In the data rows, 128 means zero.
Here are some points, one per row:
array([123, 119, 123, 79, 71, 158, 150, 113, 133, 145, 85, 137, 175, 131, 85, 120, 136, 167, 112, 109, 138, 101, 117, 141])
array([105, 86, 101, 114, 109, 126, 200, 115, 156, 154, 98, 165, 157, 106, 140, 116, 110, 166, 107, 103, 118, 112, 112, 152])
array([119, 89, 152, 100, 123, 99, 179, 115, 126, 115, 124, 140, 165, 105, 143, 86, 100, 169, 134, 129, 124, 147, 112, 132])
array([127, 100, 191, 141, 120, 65, 168, 94, 163, 84, 93, 154, 151, 109, 174, 133, 110, 131, 136, 115, 129, 122, 85, 106])
array([127, 101, 170, 102, 113, 108, 155, 111, 138, 70, 119, 155, 129, 112, 185, 151, 113, 152, 149, 131, 125, 127, 126, 118])
array([128, 136, 147, 117, 124, 168, 195, 143, 140, 132, 108, 85, 121, 132, 130, 139, 105, 128, 154, 128, 58, 57, 146, 147])
array([112, 179, 130, 187, 167, 132, 149, 110, 161, 140, 169, 108, 103, 113, 96, 146, 82, 174, 130, 93, 78, 66, 126, 191])
array([95, 132, 84, 142, 132, 146, 134, 116, 159, 126, 136, 135, 139, 156, 129, 134, 119, 116, 142, 141, 139, 137, 145, 109])
array([108, 137, 137, 143, 119, 145, 128, 105, 140, 120, 163, 113, 82, 169, 144, 113, 112, 119, 104, 151, 119, 85, 115, 122])
array([135, 172, 163, 198, 148, 116, 146, 55, 155, 119, 170, 106, 116, 127, 95, 141, 111, 165, 95, 123, 113, 152, 116, 133])
array([110, 138, 125, 163, 118, 140, 129, 113, 158, 151, 168, 92, 136, 104, 134, 148, 148, 141, 138, 143, 125, 138, 108, 115])
array([121, 120, 116, 159, 120, 141, 124, 150, 139, 149, 166, 67, 129, 87, 150, 138, 132, 152, 145, 142, 106, 115, 72, 112])
array([131, 131, 114, 123, 166, 145, 108, 125, 121, 94, 134, 93, 144, 85, 124, 136, 109, 142, 130, 122, 122, 119, 107, 94])
array([112, 113, 108, 124, 126, 120, 119, 157, 120, 119, 131, 148, 116, 132, 112, 139, 156, 119, 134, 121, 176, 135, 133, 141])
array([103, 96, 113, 131, 140, 114, 124, 136, 115, 133, 135, 114, 145, 112, 105, 129, 166, 95, 112, 112, 165, 140, 124, 108])
array([131, 154, 155, 148, 124, 105, 124, 136, 134, 95, 120, 85, 145, 109, 118, 133, 180, 106, 105, 115, 113, 103, 94, 83])
array([130, 158, 136, 132, 130, 116, 131, 158, 107, 89, 156, 82, 133, 101, 113, 138, 153, 124, 111, 139, 117, 109, 88, 104])
array([169, 99, 134, 89, 49, 144, 127, 103, 97, 139, 166, 129, 124, 141, 68, 130, 132, 110, 166, 177, 125, 133, 142, 104])
array([133, 72, 155, 117, 80, 141, 108, 111, 91, 125, 149, 130, 99, 132, 135, 111, 135, 77, 123, 156, 108, 156, 131, 141])
array([117, 105, 149, 89, 129, 125, 125, 123, 123, 141, 146, 84, 162, 176, 138, 120, 73, 112, 139, 130, 120, 152, 88, 122])
array([109, 108, 139, 133, 113, 154, 104, 135, 104, 144, 146, 119, 156, 155, 184, 128, 101, 120, 125, 154, 137, 108, 128, 95])
array([99, 110, 107, 180, 145, 136, 117, 129, 126, 161, 144, 156, 167, 144, 99, 130, 112, 149, 155, 142, 148, 136, 153, 127])
array([150, 148, 112, 129, 117, 152, 97, 125, 127, 113, 141, 147, 139, 115, 112, 114, 116, 128, 125, 149, 130, 137, 119, 154])
array([153, 104, 85, 135, 147, 136, 73, 126, 136, 100, 126, 170, 120, 107, 114, 113, 147, 126, 106, 149, 104, 162, 121, 180])
array([169, 91, 102, 117, 150, 162, 86, 171, 130, 83, 146, 143, 102, 148, 122, 98, 114, 84, 78, 164, 103, 138, 118, 148])
array([162, 106, 106, 148, 151, 134, 146, 141, 124, 142, 138, 157, 134, 164, 115, 81, 100, 127, 99, 150, 146, 128, 135, 110])
array([149, 119, 115, 97, 102, 135, 110, 126, 126, 101, 162, 141, 113, 141, 116, 95, 122, 111, 135, 164, 118, 87, 140, 126])
array([128, 156, 124, 118, 109, 135, 79, 128, 124, 123, 143, 163, 120, 104, 126, 113, 129, 146, 154, 123, 156, 118, 156, 118])
array([87, 111, 119, 132, 116, 143, 131, 102, 154, 112, 145, 167, 128, 140, 102, 119, 154, 135, 142, 136, 165, 141, 140, 123])
array([147, 170, 133, 123, 128, 138, 111, 139, 129, 134, 119, 122, 124, 121, 138, 121, 101, 143, 134, 129, 163, 142, 154, 131])
array([104, 166, 93, 116, 86, 121, 148, 128, 129, 101, 110, 132, 113, 160, 107, 119, 133, 122, 128, 118, 138, 114, 147, 124])
array([133, 133, 136, 163, 77, 107, 91, 158, 96, 136, 99, 148, 72, 114, 90, 105, 102, 109, 151, 106, 152, 139, 114, 114])
array([116, 133, 147, 207, 102, 114, 139, 143, 86, 102, 115, 116, 87, 164, 104, 118, 148, 110, 165, 156, 124, 143, 119, 154])
array([109, 134, 114, 140, 107, 145, 102, 105, 147, 100, 129, 97, 95, 136, 125, 135, 133, 112, 113, 141, 150, 147, 128, 133])
array([152, 71, 139, 101, 150, 106, 157, 136, 80, 172, 112, 105, 157, 139, 157, 104, 154, 162, 151, 89, 96, 165, 89, 138])
array([133, 92, 139, 78, 184, 114, 168, 107, 95, 149, 143, 126, 143, 161, 124, 124, 139, 114, 169, 72, 118, 145, 125, 114])
array([135, 126, 135, 108, 167, 119, 171, 84, 126, 144, 143, 144, 130, 156, 126, 125, 166, 109, 180, 63, 119, 146, 125, 115])
array([203, 134, 114, 130, 169, 88, 164, 130, 171, 136, 120, 173, 150, 136, 134, 150, 131, 142, 173, 121, 154, 104, 103, 133])
array([167, 136, 119, 114, 144, 100, 130, 136, 170, 148, 145, 148, 124, 149, 138, 119, 147, 137, 150, 139, 148, 141, 107, 114])
array([123, 118, 112, 118, 148, 119, 113, 118, 164, 143, 139, 156, 116, 155, 134, 108, 165, 135, 135, 127, 162, 142, 141, 103])
array([135, 120, 140, 109, 140, 124, 128, 147, 163, 154, 147, 139, 109, 137, 133, 104, 135, 144, 138, 116, 147, 132, 152, 108])
array([132, 144, 134, 124, 108, 140, 150, 136, 152, 144, 151, 137, 131, 131, 139, 95, 138, 137, 144, 119, 144, 130, 140, 120])
array([128, 136, 125, 129, 157, 141, 150, 138, 146, 129, 137, 133, 121, 182, 117, 127, 125, 96, 113, 103, 142, 121, 147, 120])
array([161, 140, 99, 135, 130, 155, 136, 112, 130, 141, 135, 134, 124, 149, 142, 130, 128, 125, 101, 139, 141, 147, 119, 137])
array([145, 110, 107, 142, 136, 169, 135, 102, 141, 114, 120, 142, 127, 148, 133, 116, 138, 106, 92, 123, 119, 125, 127, 140])
array([146, 117, 114, 147, 153, 179, 140, 135, 145, 108, 108, 116, 138, 114, 143, 82, 148, 113, 128, 153, 113, 159, 127, 159])
array([124, 123, 144, 107, 140, 135, 115, 139, 130, 131, 128, 109, 157, 143, 127, 130, 134, 149, 130, 120, 115, 151, 149, 148])
array([125, 104, 134, 123, 138, 135, 101, 153, 134, 117, 114, 120, 160, 145, 149, 159, 165, 152, 142, 119, 84, 152, 155, 156])
array([124, 140, 162, 98, 127, 127, 75, 170, 107, 154, 103, 106, 171, 156, 142, 157, 150, 174, 109, 120, 101, 140, 143, 137])
array([117, 129, 136, 132, 119, 102, 98, 176, 128, 140, 115, 130, 152, 144, 166, 104, 139, 148, 143, 99, 103, 145, 121, 126])
array([139, 116, 139, 144, 115, 149, 91, 100, 114, 130, 98, 131, 133, 138, 185, 127, 153, 149, 116, 75, 134, 116, 136, 119])
array([106, 109, 152, 121, 151, 99, 111, 138, 125, 161, 114, 191, 158, 126, 84, 162, 133, 157, 133, 169, 137, 147, 131, 128])
array([85, 107, 156, 65, 183, 129, 103, 128, 121, 125, 77, 180, 105, 84, 123, 148, 124, 139, 130, 137, 125, 134, 140, 115])
array([101, 133, 148, 76, 142, 178, 124, 115, 91, 139, 90, 191, 87, 74, 171, 170, 147, 124, 120, 120, 97, 131, 161, 102])
array([107, 118, 171, 85, 133, 164, 167, 142, 140, 150, 95, 176, 86, 100, 105, 168, 117, 131, 92, 120, 101, 99, 157, 136])
array([104, 148, 134, 103, 118, 166, 150, 143, 160, 162, 130, 132, 97, 130, 142, 134, 133, 119, 118, 132, 141, 127, 125, 138])
array([114, 171, 148, 104, 117, 162, 110, 140, 171, 144, 123, 102, 103, 123, 139, 118, 127, 119, 141, 120, 136, 138, 97, 136])
array([122, 145, 138, 129, 116, 154, 118, 129, 119, 126, 137, 142, 133, 125, 136, 130, 111, 123, 146, 141, 170, 144, 129, 138])
array([114, 158, 143, 132, 139, 136, 121, 141, 132, 142, 123, 127, 152, 114, 136, 126, 111, 108, 139, 144, 148, 117, 122, 162])
array([99, 152, 136, 149, 169, 71, 83, 83, 97, 159, 141, 146, 167, 88, 132, 136, 126, 83, 147, 142, 103, 63, 127, 203])
array([137, 170, 121, 162, 115, 117, 143, 146, 154, 142, 99, 85, 168, 106, 137, 123, 98, 73, 112, 143, 95, 116, 167, 72])
array([130, 177, 84, 147, 133, 95, 172, 122, 102, 91, 89, 113, 108, 170, 117, 136, 81, 143, 90, 127, 106, 111, 174, 124])
array([139, 171, 96, 145, 136, 97, 114, 91, 54, 93, 14, 108, 87, 161, 128, 109, 81, 155, 101, 115, 119, 86, 167, 97])
array([152, 184, 112, 158, 114, 99, 138, 135, 71, 89, 155, 99, 79, 128, 122, 164, 98, 158, 88, 145, 82, 127, 87, 111])
array([146, 144, 98, 133, 104, 94, 127, 127, 126, 153, 127, 54, 122, 65, 134, 155, 90, 115, 106, 135, 159, 145, 161, 97])
array([128, 99, 73, 145, 91, 98, 117, 184, 107, 129, 144, 119, 113, 75, 122, 160, 150, 88, 128, 108, 153, 148, 129, 128])
array([142, 104, 103, 122, 104, 80, 105, 153, 104, 154, 127, 96, 115, 111, 122, 160, 160, 87, 129, 126, 178, 139, 146, 154])
array([142, 133, 166, 157, 158, 96, 122, 124, 118, 100, 158, 93, 137, 92, 95, 154, 166, 102, 92, 125, 158, 122, 118, 162])
Along one direction, these points spread out more than along any other. Take the direction at right angles to it along which they spread out most. Then take the direction at right angles to both along which they spread out most. Go by this last direction. Where along it does each point below lie, from 0 to 99? 50 is the average, and the first point above lies past it. One standard deviation of the points above along it is 16.
array([152, 184, 112, 158, 114, 99, 138, 135, 71, 89, 155, 99, 79, 128, 122, 164, 98, 158, 88, 145, 82, 127, 87, 111]) 52
array([146, 144, 98, 133, 104, 94, 127, 127, 126, 153, 127, 54, 122, 65, 134, 155, 90, 115, 106, 135, 159, 145, 161, 97]) 44
array([106, 109, 152, 121, 151, 99, 111, 138, 125, 161, 114, 191, 158, 126, 84, 162, 133, 157, 133, 169, 137, 147, 131, 128]) 51
array([117, 129, 136, 132, 119, 102, 98, 176, 128, 140, 115, 130, 152, 144, 166, 104, 139, 148, 143, 99, 103, 145, 121, 126]) 42
array([99, 152, 136, 149, 169, 71, 83, 83, 97, 159, 141, 146, 167, 88, 132, 136, 126, 83, 147, 142, 103, 63, 127, 203]) 32
array([107, 118, 171, 85, 133, 164, 167, 142, 140, 150, 95, 176, 86, 100, 105, 168, 117, 131, 92, 120, 101, 99, 157, 136]) 81
array([127, 101, 170, 102, 113, 108, 155, 111, 138, 70, 119, 155, 129, 112, 185, 151, 113, 152, 149, 131, 125, 127, 126, 118]) 53
array([114, 158, 143, 132, 139, 136, 121, 141, 132, 142, 123, 127, 152, 114, 136, 126, 111, 108, 139, 144, 148, 117, 122, 162]) 44
array([123, 119, 123, 79, 71, 158, 150, 113, 133, 145, 85, 137, 175, 131, 85, 120, 136, 167, 112, 109, 138, 101, 117, 141]) 63
array([124, 123, 144, 107, 140, 135, 115, 139, 130, 131, 128, 109, 157, 143, 127, 130, 134, 149, 130, 120, 115, 151, 149, 148]) 45
array([104, 148, 134, 103, 118, 166, 150, 143, 160, 162, 130, 132, 97, 130, 142, 134, 133, 119, 118, 132, 141, 127, 125, 138]) 57
array([99, 110, 107, 180, 145, 136, 117, 129, 126, 161, 144, 156, 167, 144, 99, 130, 112, 149, 155, 142, 148, 136, 153, 127]) 43
array([150, 148, 112, 129, 117, 152, 97, 125, 127, 113, 141, 147, 139, 115, 112, 114, 116, 128, 125, 149, 130, 137, 119, 154]) 55
